In the rows, zero is written as 100.
One turn sends every row of this set to another row. A few are shown first. Where does it send the rows asked after them?
vup: 99,102,103,106,94,106,74,87,87,112,110,109,76
dito: 81,103,118,102,111,107,98,115,74,100,94,106,83
zodin: 107,102,88,96,102,117,80,111,83,110,111,103,89
Lati: 106,89,118,103,104,115,89,100,90,106,89,88,76
tid: 110,108,119,116,88,102,72,119,80,101,83,100,84
dake: 99,114,86,98,105,118,73,121,90,99,108,97,92
Goziv: 109,117,103,99,106,119,68,106,85,95,81,97,87
nipaf: 107,118,121,122,89,101,77,101,81,102,103,106,79
Futo: 73,113,109,108,108,107,88,114,73,90,100,100,73
gidet: 79,110,116,106,117,109,90,120,72,91,94,99,82
lezu: 81,106,107,107,104,112,90,111,64,96,95,102,69
luk: 95,100,113,115,108,121,67,109,88,92,99,76,72
lev: 110,99,112,100,101,122,69,110,83,112,86,101,94
Gized: 86,106,118,108,104,105,86,100,108,95,102,88,75
Lato: 89,98,113,106,108,99,58,118,99,103,105,96,96
Lus: 95,105,83,98,98,108,75,114,90,104,114,101,84
bazib: 96,104,92,94,104,105,81,117,97,106,113,104,94
vubof: 98,114,108,100,107,98,81,89,99,102,105,110,87
lebal: 87,95,114,113,93,112,80,98,98,104,106,87,67
matid: 80,98,113,109,106,116,85,119,63,101,98,99,76
tifun: 88,104,98,110,101,104,50,113,89,96,105,92,80
vikev: 109,114,119,115,92,99,73,118,83,96,81,100,84
vigez: 103,103,122,122,100,88,67,116,82,98,104,99,85
fip: 106,112,90,93,111,112,84,111,90,102,108,103,93
ralov: 99,103,94,97,103,119,75,123,90,110,110,100,97
Sug: 107,118,125,120,93,98,81,102,86,101,102,107,84
Ritaz: 74,98,119,108,105,109,90,118,73,105,103,104,80
Sok: 94,96,125,111,115,116,74,113,97,97,99,79,86
Fozi: 103,108,117,123,100,88,64,114,80,93,103,97,81
vug: 105,104,110,103,108,113,87,97,91,91,85,85,69

Lus turns into dake
Goziv turns into vubof
lezu turns into Futo
Where do these go?
vigez turns into tid
Gized turns into Sok

One turn sends every row of this set to another row. A few are shown first. Where does it send the rows asked after them?
Sose: 104,116,72,107,100,98,103,102,103,109,95,111,98
nite: 99,96,93,106,90,84,94,100,100,83,119,113,99
Nolik: 66,99,94,102,106,93,107,93,109,98,95,110,119
dif: 80,93,95,110,96,99,113,100,111,100,115,127,107
Numam: 65,103,95,104,112,97,104,95,94,87,101,114,97
tulu: 97,118,92,102,81,100,86,89,98,98,104,104,117
puvo: 87,99,105,109,99,105,110,104,124,93,94,115,99
Revom: 79,99,86,110,104,86,95,87,97,118,96,101,113
vesev: 83,99,108,99,108,94,101,97,89,107,101,100,124
dob: 95,108,91,103,94,97,84,104,117,85,106,90,100
numo: 107,115,109,98,98,92,107,101,97,97,102,91,103
kubub: 79,108,102,94,100,121,103,95,107,101,105,95,96
zugik: 94,110,83,100,103,104,116,109,109,92,98,125,103
vesek: 109,112,95,98,108,109,109,112,95,105,100,109,103
kome: 92,112,76,111,81,93,90,94,96,100,99,101,114
dutu: 90,87,96,107,103,104,95,105,107,97,113,100,83
roz: 89,109,103,96,105,111,107,104,100,107,110,85,103
Vud: 87,106,110,110,110,107,82,103,94,101,96,104,115
Voki: 95,99,81,116,86,89,100,92,95,101,91,110,91
nibe: 84,98,94,106,90,98,106,85,104,106,118,127,97
Pipab: 86,116,92,114,108,78,89,87,104,108,108,111,106

dif turns into roz
Vud turns into Pipab
Voki turns into puvo
Where do these go?
Nolik turns into vesev
dob turns into nite
vesek turns into Sose
kubub turns into tulu

One turn sends every row of this set to another row. A few are shown first. Where does it send the rows asked after them?
bilo: 98,115,108,92,90,105,101,102,97,106,106,84,111,112,100,83
kisos: 101,106,103,84,102,106,92,106,81,123,90,103,93,99,100,81
zugu: 97,111,93,104,87,106,115,99,112,93,99,97,104,115,115,100
Mus: 108,100,92,110,103,108,105,91,99,97,90,123,80,107,106,93
vumef: 83,98,101,108,86,105,98,102,105,98,100,94,122,102,107,105
kape: 98,102,104,86,105,109,94,109,84,120,91,102,87,98,99,77
Vol: 105,96,93,111,105,111,106,95,102,97,90,120,76,105,106,89
murod: 102,107,104,88,105,102,94,109,84,119,93,106,85,98,96,80
Som: 94,73,99,113,98,99,92,102,94,111,90,110,110,88,101,97
giduv: 106,97,92,114,105,103,104,98,102,98,92,124,78,103,104,94
Lelaf: 90,71,99,112,101,102,93,106,95,110,89,108,104,87,100,93
lanit: 87,95,100,104,82,101,107,102,105,97,100,89,121,105,105,98
lek: 104,113,94,109,95,107,110,98,115,97,103,98,103,116,116,99
vozi: 98,113,101,90,88,103,109,106,101,107,102,83,111,113,107,87
Zutot: 91,77,101,111,100,96,90,109,92,111,91,111,104,86,96,96

kape turns into Lelaf
lek turns into bilo
Where do these go?
lanit turns into zugu
Mus turns into kisos
murod turns into Zutot

One turn sends every row of this set to another row. A few are shown first. Where does it send the rows asked after them?
tifo: 107,109,111,124,89,89,68,104,87,108,102,97,111,97,109,95,94,121,109,100,116,101,90,115,104,102,103,126,105,119,86,109,100
Lefe: 98,111,118,105,88,94,100,114,76,116,90,102,105,91,107,97,99,105,115,80,97,92,100,118,100,107,94,110,108,114,89,84,118
Fivi: 96,96,104,100,85,107,92,96,80,80,106,109,111,87,90,107,77,112,103,70,108,126,99,106,107,110,89,95,80,113,91,95,113
tet: 112,105,102,101,87,101,102,115,110,101,97,106,98,107,87,107,113,97,111,85,108,105,98,117,103,82,92,117,96,120,94,85,120
gel: 108,112,110,112,80,95,72,107,85,88,80,98,115,78,112,122,92,103,107,82,111,120,85,120,104,93,98,111,115,117,92,77,115
deveg: 108,107,121,121,78,77,83,108,101,91,110,99,119,102,101,103,101,108,109,87,103,113,90,111,98,109,94,113,88,130,96,104,90
gedi: 93,93,112,102,92,102,93,87,76,92,100,122,105,81,114,103,94,102,111,86,109,117,91,105,97,90,81,104,104,103,89,94,132
tuti: 100,100,116,115,81,112,84,112,104,87,115,123,99,78,100,104,112,107,102,71,95,116,87,107,111,96,102,110,81,90,92,97,113
roga: 121,101,114,96,93,113,71,98,90,105,106,93,103,97,95,110,109,123,93,80,104,117,89,92,106,91,80,107,114,104,86,93,103
goz: 106,111,106,116,82,98,87,110,97,88,109,116,93,79,100,96,83,88,102,97,106,115,104,113,108,104,85,119,82,104,87,91,109
dek: 97,111,122,99,86,90,74,103,89,99,95,88,109,102,99,112,101,123,91,81,118,114,91,111,105,105,117,108,94,123,108,111,113
gival: 114,101,112,111,102,96,92,109,88,94,101,108,118,100,94,105,92,121,86,69,106,104,89,96,84,90,86,93,103,103,79,87,99
rurel: 96,114,99,107,64,99,104,91,89,99,94,99,117,95,111,105,99,114,102,75,102,110,102,112,91,103,86,100,111,108,94,92,94
lepa: 99,107,127,113,90,91,85,119,93,91,100,98,103,95,110,123,114,97,98,97,109,107,88,117,97,108,109,113,105,118,105,104,101
tad: 97,92,110,90,91,107,88,122,99,107,112,108,108,95,80,114,118,123,114,84,118,112,87,97,109,103,104,113,96,113,96,87,113
milir: 109,115,117,123,82,107,69,113,82,81,92,109,118,91,96,111,106,98,113,77,92,115,87,102,103,103,119,108,100,123,89,90,103
kuge: 91,107,110,96,82,116,97,84,81,83,107,110,109,89,94,105,92,108,104,84,109,117,91,100,102,103,87,88,85,106,81,101,120
nas: 99,125,102,113,95,85,92,101,89,111,102,124,105,95,99,102,100,109,97,91,115,97,78,96,85,95,96,103,112,96,90,89,107
vilab: 101,121,105,112,69,85,88,94,95,109,108,117,114,105,103,92,114,106,108,73,117,101,102,93,107,91,100,101,99,115,87,91,117
Kefi: 108,96,109,112,95,101,96,112,90,90,105,105,120,94,98,109,92,123,82,65,106,104,93,96,91,93,87,91,102,105,84,87,99
dul: 91,105,107,98,84,122,71,98,87,83,105,107,88,92,106,100,99,103,91,94,109,124,105,109,112,91,99,116,98,102,94,108,118
bapum: 103,107,125,122,92,109,89,118,89,95,116,95,106,86,78,124,93,121,101,73,104,107,90,105,97,97,106,117,108,101,101,93,115
sak: 115,101,109,98,88,110,70,99,94,101,112,90,99,90,95,111,112,124,90,88,106,120,92,91,107,87,77,110,112,107,94,94,105
pok: 102,110,107,103,88,94,67,121,89,97,91,107,122,91,111,89,86,119,104,72,111,118,82,123,103,94,113,119,97,117,91,80,108
guv: 90,103,107,113,77,92,70,102,84,93,103,132,111,88,109,90,92,120,103,66,116,123,106,106,108,100,93,116,92,105,83,104,115
bem: 115,100,107,110,89,94,80,89,87,97,103,78,112,99,110,113,91,105,99,91,118,114,93,119,95,97,99,101,91,118,110,92,101
tetom: 89,115,107,100,91,129,86,100,92,87,113,113,93,91,96,99,101,106,87,83,102,116,89,111,106,97,94,110,89,98,89,112,115
gutal: 100,99,109,99,90,94,86,106,87,106,107,133,112,80,106,92,91,112,108,74,125,125,106,109,103,97,87,118,94,104,82,100,125
dosak: 110,102,102,110,88,101,101,113,102,101,99,109,96,102,91,105,113,91,107,87,108,102,103,111,100,86,87,122,96,125,97,85,121
fugi: 115,100,120,117,79,109,78,103,96,104,108,105,108,94,84,114,111,99,102,84,110,121,113,97,86,102,93,126,97,109,106,86,98
riba: 94,120,105,95,78,95,71,100,90,86,102,101,131,92,91,117,90,103,107,85,121,132,88,112,97,101,101,102,103,124,95,89,101
kebaf: 85,104,118,110,80,100,83,115,89,80,115,124,98,85,99,108,111,108,115,73,102,122,86,106,112,108,106,103,81,102,98,92,119
zamog: 92,97,106,111,96,99,77,100,70,90,108,115,96,74,116,107,92,103,113,95,111,115,88,112,102,97,86,102,104,93,90,87,119
bav: 103,93,107,84,91,112,87,115,101,109,104,106,105,100,84,115,119,122,115,84,113,115,82,101,107,102,100,110,100,109,96,85,107
depep: 116,108,108,112,81,94,83,108,101,101,110,122,94,66,95,98,100,104,108,88,112,123,100,110,106,99,82,116,80,97,86,93,115
garal: 105,94,106,128,95,94,82,104,74,103,97,102,117,97,114,118,102,122,114,73,118,108,84,121,94,109,105,109,101,118,101,95,101
fotos: 107,127,107,111,71,85,92,97,102,110,105,117,111,108,98,100,113,102,109,72,115,104,98,97,109,86,101,107,105,111,87,94,119
Nog: 97,106,123,97,85,89,68,108,86,116,107,107,107,101,92,83,116,114,117,87,111,111,105,108,88,96,97,116,89,114,98,85,112
bese: 93,124,98,112,97,89,92,104,83,111,103,116,99,88,104,99,98,113,92,92,113,93,77,100,90,97,92,101,111,100,93,88,109
Tud: 116,127,99,109,82,103,65,110,86,96,100,105,111,89,104,93,100,99,107,93,107,126,85,114,96,107,102,115,92,118,94,82,87
Bobu: 88,119,105,104,79,98,83,100,93,92,119,88,107,94,95,101,97,134,98,89,110,111,86,115,88,82,98,103,111,96,97,99,105
gibuk: 90,116,112,103,99,104,64,112,87,83,99,103,116,97,90,103,88,98,101,93,100,116,83,114,97,85,112,118,108,125,97,99,112

riba turns into gibuk
Nog turns into Lefe
Where do these go?
roga turns into bav
dek turns into lepa
dul turns into kebaf
gedi turns into kuge
Kefi turns into sak

